Each row is where one point has got to under a steady rotation. How many ticks took it there?
The counts run from 0 to 730.
[142 132  90 124 137 125 137 132 116 160 156 105 150 129  89 121 110 158
 156 115  91 132 148 121 178 125 122 145 100 140 159 157  76 133 156 135
  66 152 124 139 138 121 143 183 110 111 123 112 143  89 131  71 117  83
 150  98  98  74 147 112 148 133 101  87 103 123 182 132 146 126 140 130
 120 173 103 152]	453
[139 127 101 127 141 139 123 130 124 158 158  99 129 151  91 119 137 144
 179 106  88 134 140 132 176 122 125 148 100 168 178 125  96 138 130 147
  76 155 148 150 105 121 171 184 121 116 140 126 151  89 110  75 130 105
 166 100 105  97 152 123 158 131 108  95 132 100 186 125 180 104 180 126
 119 145 130 138]	193
[142 152  89 119 126 119 147 129 128 136 166 106 125 145  95 131 120 140
 164 108  95 111 144 124 178 137 125 143 118 171 154 139  82 125 140 141
  97 160 144 155 118 100 159 185 116  98 140 120 133  78 106  86 119  89
 131 103  92 101 138 115 152 148 105  84 122 100 201 137 173 134 166 127
 117 147 133 159]	28
[148 151 100 150 135 110 128 140 126 160 155 105 150 140  87 129 131 152
 169 119 104 117 137 122 191 129 111 158  97 147 169 130  91 136 155 138
  50 135 133 155 128 129 143 175  98 129 134 122 167  83 120  70 125 102
 145 109 108  78 135 105 153 122  96  96 127 114 179 127 163 118 147 139
  96 157 114 144]	449
[137 117  91 127 132 135 126 129 115 148 150 108 134 136 100 118 141 153
 174 103  69 128 132 119 166 108 111 151 112 166 159 128  91 128 130 138
  67 146 153 149 113 112 158 190 117 110 128 112 155  98 115  64 131  95
 176 103 115  90 153 126 152 137  95 106 126 125 183 134 173 109 175 123
 127 147 149 142]	367
[136 145  89 113 130 132 140 135 125 156 159 114 141 109 113 149  95 148
 160 114  77 121 124 131 181 116 160 133 111 147 152 165  91 124 150 131
  78 131 125 132 133 109 128 170 117 117 123 104 127 107 134  90 106  66
 148  99  98  94 139 114 150 147 135  67  96 118 198 135 167 131 130 123
 127 177  91 168]	292
[140 129  88 140 126 127 130 122 123 159 149 116 153 139  88 119 139 150
 168 107  85 119 144 127 179 109 121 153 108 175 159 143  94 115 138 122
  79 152 155 154 120 113 143 183 122 117 146 128 159  93  96  67 119  86
 144 116  98  96 130 123 150 124 107 102 130 115 176 119 187 125 169 140
 100 145 133 177]	705
[125 125 109  94 133 122 126 144 114 146 160 105 117 117  92 128 114 143
 162 142  75 135 141 155 154  86 112 140 124 163 145 159  88 150 153 137
  96 148 122 164 128 111 175 178 123 121 148 130 137  94 127  83 130  97
 129 100 101  86 153 102 169 134 131  72  93 104 181 156 137 125 159 153
 130 168  98 154]	599
[132 134 123  95 132 123  98 158 100 154 166 122 131 109  99 149 112 139
 167 148  87 132 106 135 168  92 134 150 123 170 166 135 100 165 177 151
  74 120 134 162 122 108 170 161 105 141 132 134 152 112 144 101 129  85
 143 100  94  86 137  99 166 134 142  94 113  99 192 140 165 124 145 157
 124 156 107 147]	433
[133 145 122 116 131 101 125 150 125 151 172 118 130 121  94 136 130 132
 168 156  92 101 139 145 169 111 126 141 121 172 165 146  90 154 163 139
  85 142 130 164 130 114 177 164 104 121 155 136 140  94 120 100 131  84
 116 110  92  95 148  98 175 133 143  79 112  94 180 134 156 122 174 143
 114 160 103 162]	603
[136 140 107  96 118 104 133 157 123 144 179 120 135 106  86 143 109 140
 162 146  96 122 123 142 169 101 140 143 132 178 151 151  99 139 167 131
  85 128 133 166 139 111 160 172 116 126 144 140 132 102 132 106 112  76
 113 107  78 102 130  97 172 136 148  82 102 101 184 135 155 139 144 156
 112 162 102 172]	429
[127 122 101 144 118 137 126 136 116 153 150 100 126 141  88 125 147 148
 160 104  70 131 125 136 161  92 126 142 111 172 147 132  88 127 144 140
  85 144 136 155 114 116 159 186 111 118 131 109 148 108 118  64 140  83
 170 105 114  85 135 127 153 109  87  66 102 103 196 140 171 120 158 127
 119 148 137 148]	207
[134 140 121 144 115 112 135 142 122 150 161 169 152 115  95 141 138 137
 168 142  62 105 119 119 168  94 124 153 116 181 156 131 101 130 165 144
  66 116 135 144 102 121 138 153 107 124 135 117 155 116 117  89 123  85
 154 101  91  89 139 125 157 131 123 102 120 112 186 149 201 126 150 136
 111 148 132 171]	245
[138 124  92 113 133 141 128 126 121 140 154 108 135 129 101 117 124 161
 163 101  82 141 136 124 162 112 120 145 102 163 145 136  88 120 139 150
  87 156 153 149 116 111 163 190 107 103 134 119 143  88 113  64 130  94
 169  94 101 105 152 133 147 138  96  99 108 111 202 151 172 128 166 135
 124 135 140 147]	198
[131 122 111  99 149 136 119 132 104 169 165 136 137 120 118 121 117 141
 187 126  75 126 117 112 168 121 149 141 112 163 181 135  98 152 157 140
  76 139 142 135 103 105 165 171 111 122 135 111 139 106 115  96 121  93
 165 108  90  99 162 129 160 153 152 110 129 101 197 131 180 104 171 133
 128 140 126 137]	360
[125 126 110 100 128 132 123 147 145 144 163 112 145  90 121 130  93 153
 178 138  81 120 103 125 175 105 150 127  98 152 156 147 105 135 157 136
  82 123 135 152 123 112 155 179 112 115 141 135 127  94 132  99 119  82
 154 111 106 111 160 117 168 150 163  88  94  84 201 144 162 130 134 151
 111 160  82 154]	474
[138 138 100 119 135 140 122 120 106 164 144 102 142 141 100 137 133 139
 170 101  82 120 142 121 184 123 130 143 122 164 173 144  71 150 155 115
  71 146 144 142 137 100 144 175 126 114 135 116 158  97 125  70 122  93
 157 109 111  75 120 118 136 144  97  98 138 123 181 108 171 115 174 138
 109 163 128 139]	156
[134 144 111 113 125  94 129 158 113 146 185 113 130 108 100 144 132 132
 161 144  87 106 119 135 169  97 138 138 134 166 166 145 100 150 164 133
  64 117 129 167 128 113 158 172 104 140 143 139 140 120 140 114 117  79
 117 104 101  89 145  97 178 143 154  82 119 106 178 125 157 130 156 127
 120 171 102 170]	260
[151 141 115 110 132 126 124 154 132 140 149 116 135 128 100 128 111 168
 164 140  98 133 122 109 176 118 127 145  98 166 160 123 100 114 158 162
 100 136 145 151 113  95 152 180 105 107 136 123 140  82 111 100 106  94
 183  98  93 108 158 115 154 142 102 100 117  94 216 151 167 137 138 155
 120 120 132 146]	569
[141 146 100 112 131 139 138 130 126 157 155 128 146 113 117 149 101 140
 172 128  63 113 119 116 179 120 143 130 103 148 161 152  85 141 164 140
  79 131 128 120 124 105 130 157 111 108 129 102 123 107 128  85 127  75
 169  95 103  76 144 124 140 155 130  77  98 112 208 144 178 123 143 124
 123 171  97 148]	118
[139 130  86 135 117 118 138 144 131 143 165 141 156 104  92 122 120 161
 152 122  76 131 120 122 155  88 127 150 111 158 133 141  98 109 165 144
  61 132 143 148 121 123 136 179 101 124 135 115 149 101 121  77 119  79
 160  99  83  99 148 125 165 133 124 103  96 115 190 167 177 146 134 143
 117 154 121 176]	80
[129 122 105  87 135 124 122 148 118 155 173 107 138 109 109 127 100 157
 175 128  99 122 118 121 174 111 165 128 121 170 170 146 114 132 144 130
  91 143 145 146 119  97 165 178 119 118 146 129 121  95 111 114  95  76
 142 110  87 117 172 107 171 152 157 101 120  95 201 126 164 124 152 148
 118 145 115 161]	182
[121 143 105 127 115 106 125 135 112 161 166 128 126 130  87 155 125 126
 164 139  80 104 121 151 167  92 145 150 135 181 157 147  96 136 158 139
  81 128 129 143 124 119 148 154 113 123 133 112 147 113 124 102 126  74
 125 107  90  80 123  94 164 133 136  68 104 109 177 130 173 116 160 125
 124 169 101 178]	420
[131 116  77 122 125 126 141 132 125 147 158  99 148 119  80 111 135 153
 147 106  81 126 135 135 156  91 129 133 130 176 143 155  99 110 134 113
  80 152 143 159 133 112 155 203 116 115 140 134 138 104 112  75 113  70
 142 118  95  99 141 124 163 122 113  89 109 116 181 129 172 138 153 140
 112 152 129 178]	714
[134 133 108 107 106 124 123 158 119 130 154 129 147  95  92 144 116 152
 146 132  75 138 109 132 165  74 141 148 126 179 138 144 106 114 157 146
  87 121 139 157 128 111 139 173 114 128 143 129 152 107 132  84 120  79
 155  99  82 106 132 113 155 128 126  94  90 111 189 168 178 157 134 158
 120 149 119 179]	423
[151 138  93 118 138 126 145 131 130 142 158 107 152 134  91 121 132 146
 174 116  94 116 150 119 184 121 118 149 118 168 165 143  92 117 133 120
  84 155 161 146 120 101 142 194 124 110 144 132 150  77 108  84 104  88
 147 112  92  99 153 115 153 153 112 111 138 113 181 120 178 132 172 140
 113 153 132 161]	531
[119 128 118 105 135 120 115 148 110 163 181 103 122 133 106 129 134 143
 165 134 101 109 114 134 154 102 157 127 132 173 176 135  96 154 156 136
  72 135 132 158 124 107 182 178 109 128 134 131 137 113 125 112 117  87
 127 119  98  91 149 116 176 127 148  86 125  83 196 108 171 106 168 147
 123 144 123 156]	726
[122 142 130 114 135 128 111 157 136 157 160 111 146 107 117 148 133 138
 179 149  78 109 110 121 179  85 149 120 127 184 172 137 109 142 169 116
  87 116 143 155 116 100 145 170 133 126 152 145 150 122 110 108 111  84
 163 123 114  95 148 118 158 136 153  99 121  93 203 114 180 129 156 154
 104 149 118 168]	515
[136 146 121 110 137 133 119 134 117 164 160 138 146 124 110 130 121 131
 186 131  80 114 119 119 184 122 146 151 121 174 184 127  99 152 156 129
  76 131 149 140 105 100 148 160 120 117 140 123 149 102 108 100 109  85
 161 105  96  97 146 123 158 155 146 115 140 103 196 121 194 117 170 144
 118 142 129 151]	529
[148 141 112 107 137 134 125 154 119 134 152  90 137 114  91 132 126 155
 167 126  92 144 131 120 191 110 108 153  99 149 154 134  86 142 163 146
  67 125 143 163 122 106 153 194 111 134 143 128 152  86 143  85 118 101
 166  96 113  91 164  97 159 139 102 100 126 116 188 148 139 132 143 141
 120 166 112 129]	271
[134 144  98 131 125 106 137 137 117 142 167 113 131 130  75 135 145 132
 163 128  71 116 133 150 168  87 118 150 130 165 154 147  99 132 144 132
  65 133 133 154 126 122 154 170 114 138 137 123 156 118 128  74 122  80
 125 103 111  77 133 103 153 123 118  82 115 121 172 132 163 117 160 118
 119 176 110 169]	252
[126 143 124 115 126 107 120 167 126 150 164 128 133 119  94 146 134 147
 156 155  88 118 105 129 167  86 161 130 127 183 164 136 107 133 171 144
  93 123 128 157 127 106 159 166 110 119 145 136 136 119 114 118 112  76
 140 105  89  96 137 101 161 123 130  78 103  81 203 135 174 134 142 158
 115 137 120 178]	49
[121 115  91 101 143 138 129 137 105 162 156  91 143 115  99 142 114 146
 155 112  79 127 130 129 164  96 160 128 134 161 170 164  82 128 148 111
  84 146 131 137 135  88 146 177 125 123 127 115 136 124 132  89 103  62
 144 111  99  72 149 111 154 136 132  78 110 119 191 114 162 118 145 137
 129 164 118 157]	169
[144 142 132 118 130 121 101 153 118 170 157 145 140 121  92 137 131 153
 175 151  91 136 115 128 178  99 119 164 110 176 168 121 104 139 173 152
  87 128 140 153 102 118 150 161 108 122 148 126 159  93 104  97 126 100
 165 112  91  98 158  99 154 128 126 111 129  90 195 143 173 120 153 163
 113 131 125 149]	62
[129 138 134 111 129 116 111 155 121 152 164 137 132 119 112 140 127 128
 171 159  77 115 103 139 169  95 131 145 117 180 163 126 102 156 178 153
  72 117 133 168 120 117 169 166 103 127 147 140 149 108 124 107 136  93
 134 106  96 103 139 106 168 130 147  97 110  80 190 143 167 118 169 161
 111 151 109 156]	602
